Each row is where one point has got to under a steady rotation. How many ticks took it there?
The counts run from 0 to 256.
.41 -.05 .01 .01 .02 -.40 .21 .09 .33 -.06 .02 .13 .31 -.11 -.03 .27 -.10 -.11 -.14 : 72
-.22 .22 -.21 -.04 -.13 .02 -.17 -.19 .27 .00 -.09 .10 -.17 .10 .45 -.33 -.34 -.02 .18 : 37
-.08 -.07 -.47 -.19 -.11 -.25 .38 .29 -.14 .08 .02 .07 -.13 -.29 -.14 .15 -.04 -.15 -.06 : 226
.04 -.35 -.29 -.08 .14 -.14 .29 .13 -.09 .09 .13 .02 -.15 -.41 -.35 .07 .17 .02 -.06 : 231
.37 -.10 .22 -.25 .14 -.09 -.09 -.31 .24 -.09 .04 .01 .30 .17 .18 -.20 -.05 .14 -.14 : 16
.17 .15 .10 -.10 .02 .46 .03 .03 -.11 .01 -.14 -.04 .30 .12 -.13 -.49 .14 .28 -.24 : 107
-.10 .27 .00 .27 -.21 -.29 .00 .00 .52 -.04 -.08 .24 -.03 -.03 .18 .15 -.19 -.16 .13 : 133
.14 .37 .12 .33 -.19 .09 .12 .26 .45 .02 -.13 .24 .25 .06 -.03 -.05 -.04 -.02 -.07 : 50
-.25 .22 -.28 -.02 -.24 -.27 .08 .13 .25 -.02 -.06 .22 -.17 -.04 .28 .13 -.30 -.20 .15 : 132
.30 -.45 -.01 .03 .17 -.02 .25 -.10 .08 .12 .10 -.02 .05 -.37 -.36 .12 .21 .19 -.12 : 79
.17 -.24 .04 -.01 .20 .33 -.17 -.26 -.02 .13 .00 -.11 .01 -.08 -.17 -.39 .23 .29 -.04 : 23
.23 -.36 -.24 -.09 .34 .14 .09 .01 -.38 -.07 .13 -.17 .09 -.23 -.28 -.01 .16 .07 .00 : 7
.12 -.16 -.32 -.47 .21 -.13 .05 .00 -.37 -.32 .02 -.14 .10 -.01 .06 .01 -.04 -.12 -.05 : 165
.24 .21 .10 -.01 .18 .19 -.30 -.13 .02 -.30 -.14 -.18 .18 .25 .37 -.20 -.17 -.07 .11 : 105
-.31 .14 -.46 -.05 -.18 -.01 .21 .19 .07 .20 -.13 .18 -.19 -.31 -.12 -.15 -.08 .05 .02 : 209
-.21 .10 -.24 -.42 -.03 .19 -.08 -.06 -.27 .06 -.11 .02 -.06 .01 .15 -.48 -.03 .10 .01 : 187
-.11 .02 -.22 .22 -.23 -.06 .36 .25 .19 .34 .02 .27 -.09 -.32 -.33 -.07 .13 .19 -.09 : 57
.09 -.30 -.20 .05 .13 -.32 -.01 -.17 .08 -.28 .08 -.09 -.17 -.17 .14 .42 -.14 -.26 .20 : 233
.18 -.12 -.13 .06 -.01 .04 .39 .35 -.04 .07 -.05 .02 .24 -.25 -.40 .14 .09 .02 -.16 : 68
.14 -.31 -.11 -.02 -.02 -.19 .37 .07 .01 .15 .15 .12 .06 -.38 -.36 .10 .08 .21 -.16 : 152
.32 -.30 .06 -.25 .26 -.04 .09 -.12 -.01 .27 .10 .06 .23 -.17 -.21 -.23 .18 .32 -.19 : 247
.05 -.31 -.39 -.15 .26 .05 .17 .07 -.36 -.13 .08 -.20 .04 -.26 -.29 .16 .09 -.09 .03 : 237
.04 .00 -.23 .30 -.04 .18 .26 .38 -.03 .06 -.05 .04 .04 -.28 -.50 .15 .09 -.03 .03 : 141
.27 -.27 -.01 -.37 .19 .00 .13 -.11 -.18 .10 .14 .05 .17 -.20 -.16 -.23 .14 .30 -.36 : 169
.30 .15 .05 .15 -.03 -.24 .27 .26 .34 -.25 -.08 .11 .31 .02 -.03 .39 -.12 -.25 -.06 : 223
.02 -.04 -.39 -.14 .00 -.08 .27 .37 -.24 -.08 .01 .06 .11 -.35 -.31 .23 .04 -.09 -.08 : 69
.37 -.24 .27 -.03 .17 -.09 -.19 -.44 .31 .03 .05 .01 .18 -.02 .10 -.20 .11 .14 -.06 : 173
.28 -.31 .02 .00 .13 -.48 .03 -.23 .33 -.20 .16 .03 .08 -.06 .12 .26 -.10 -.16 .05 : 77
.38 -.14 .13 .14 .03 -.31 .21 -.09 .42 -.02 .16 .22 .12 -.18 -.10 .30 -.06 .01 -.15 : 229
.43 -.32 .13 -.02 .09 -.20 .14 -.14 .27 .16 .12 .02 .18 -.22 -.19 .13 .12 .19 -.17 : 0
-.31 -.05 -.49 .15 -.14 -.09 .10 .08 .04 .00 -.03 .09 -.38 -.23 -.07 .16 -.11 -.18 .27 : 137
-.36 -.02 -.30 .23 -.15 .05 .22 .16 .05 .22 -.01 .13 -.27 -.36 -.29 .05 -.01 .01 .00 : 136
.18 -.42 -.23 .02 .22 .00 .21 .01 -.20 .07 .05 -.08 -.07 -.32 -.41 .15 .16 .16 -.03 : 158
-.05 -.17 -.19 -.32 .16 -.03 -.23 -.48 .03 -.14 -.03 -.06 -.17 .07 .33 -.26 -.18 .00 .13 : 20
-.03 -.27 -.40 -.18 .15 -.36 .11 -.10 -.09 -.16 .16 -.06 -.21 -.29 .06 .26 -.08 -.21 .12 : 154
.24 -.37 .11 -.11 .28 .14 -.08 -.34 .05 .16 .15 -.05 .09 -.15 -.18 -.27 .18 .37 -.08 : 174
.30 .07 -.01 .08 -.04 -.01 .39 .42 .08 .03 -.06 .16 .32 -.20 -.32 .21 .05 -.01 -.26 : 146
.32 -.17 .18 -.23 .09 .07 -.04 -.26 .17 .12 .08 .03 .21 -.02 -.02 -.33 .10 .35 -.25 : 17
.16 -.14 -.22 -.53 .10 -.35 .03 -.12 -.13 -.28 .04 .02 .13 .05 .30 .06 -.15 -.14 .06 : 244
.62 -.15 .23 -.03 .26 -.13 .01 .00 .09 -.24 .07 -.04 .41 .08 -.03 .16 -.04 -.12 -.01 : 240
.35 -.37 .05 .17 .16 -.04 .08 -.05 .15 .04 .13 .00 .11 -.23 -.36 .26 .25 .11 -.03 : 157
-.02 .02 -.27 .22 .09 -.19 .11 .16 .04 -.36 -.05 -.04 -.01 -.07 .02 .41 -.09 -.40 .21 : 65
-.14 -.03 -.23 -.17 .16 .28 -.20 -.26 -.31 -.17 -.08 -.22 -.15 .04 .09 -.31 -.03 -.07 .25 : 25
.03 .30 .13 .23 -.20 .02 .10 .20 .46 .11 -.16 .36 .15 -.05 -.03 -.05 -.01 .17 -.16 : 207
.46 -.22 .04 .05 .26 -.18 -.06 -.15 .10 -.37 .07 -.15 .19 .00 .09 .28 -.09 -.14 .13 : 161
-.37 .15 -.32 .18 -.05 .46 -.05 .07 -.19 .04 -.17 -.12 -.26 -.07 .04 -.31 -.08 .05 .23 : 198
.01 .22 .17 .33 -.07 .18 -.20 -.21 .51 .10 -.08 .22 -.04 .06 .08 -.24 -.07 .16 .03 : 117
.07 .14 .14 .38 -.01 .25 -.25 -.27 .49 .01 -.09 .04 -.02 .10 .16 -.25 -.11 .07 .12 : 195
.29 .18 .19 -.01 .04 .34 -.05 -.01 .02 .07 -.13 .04 .29 .12 -.02 -.51 .04 .25 -.21 : 185
.08 .04 .01 .52 -.03 -.08 .09 .01 .53 -.05 -.01 .16 .10 -.14 -.17 .29 -.08 -.07 .12 : 61
.38 -.28 .20 .12 .23 .15 -.10 -.33 .23 .05 .08 -.14 .15 -.06 -.16 -.24 .14 .31 -.06 : 252
-.02 -.34 -.25 -.26 .19 .12 -.13 -.23 -.29 .10 .07 -.12 -.20 -.19 -.06 -.34 .05 .19 .03 : 97
.13 .36 .08 -.14 -.01 .08 -.17 -.13 .18 -.12 -.22 .03 .19 .32 .43 -.33 -.25 -.07 .04 : 32
-.15 .26 -.16 .17 -.27 .15 .34 .28 .18 .29 -.11 .31 -.08 -.24 -.24 -.18 .04 .19 -.12 : 208
.57 -.15 .17 -.09 .31 .06 -.02 -.10 .03 -.18 .05 -.06 .47 .10 -.10 -.06 .09 .12 -.14 : 11
.53 -.08 .16 -.18 .19 -.22 -.03 -.13 .20 -.20 .05 -.05 .40 .12 .17 .01 -.01 .02 -.11 : 167
-.03 .16 -.19 .02 -.03 -.29 .17 .28 .15 -.27 -.03 .00 .06 .08 .16 .37 -.22 -.40 .03 : 222
-.38 .20 -.30 .13 -.11 .15 -.15 -.04 .04 -.09 -.19 .01 -.36 .00 .19 -.18 -.12 -.15 .33 : 42
.01 -.16 -.31 -.50 .21 -.11 .17 -.01 -.36 -.15 .08 -.04 .04 -.13 .05 -.06 -.02 -.11 -.10 : 243
.53 -.33 .11 .01 .26 .03 .05 -.07 .05 -.09 -.02 -.14 .29 -.11 -.28 .11 .13 .03 -.08 : 84
-.40 .07 -.30 -.11 -.09 .17 -.13 -.17 -.04 .05 -.09 .01 -.40 .01 .24 -.39 -.14 .00 .20 : 193
.01 -.14 -.02 -.16 .26 .00 -.34 -.42 -.03 -.23 -.02 -.17 -.04 .09 .23 -.04 -.11 -.09 .29 : 177
.04 .32 .07 .40 -.07 .27 -.22 .05 .32 -.20 -.19 .06 .03 .21 .19 -.03 -.21 -.12 .20 : 122
.43 -.40 .09 .07 .36 .14 .06 -.11 .00 .01 .12 -.08 .24 -.13 -.40 .01 .17 .16 -.06 : 6
.46 -.33 .11 .22 .23 -.02 .10 -.12 .21 -.09 .12 -.07 .17 -.19 -.29 .30 .14 .00 -.05 : 235
-.36 .17 -.24 -.06 -.12 .02 -.16 -.23 .09 .01 -.15 .06 -.32 .06 .34 -.42 -.17 .07 .19 : 115
-.20 .05 -.30 .34 -.08 .21 .25 .18 .09 .22 -.04 .07 -.18 -.33 -.36 .06 .03 .04 .05 : 214
-.08 .02 -.17 .34 -.11 -.18 .03 -.04 .43 -.15 -.01 .09 -.14 -.07 .14 .31 -.16 -.18 .27 : 60
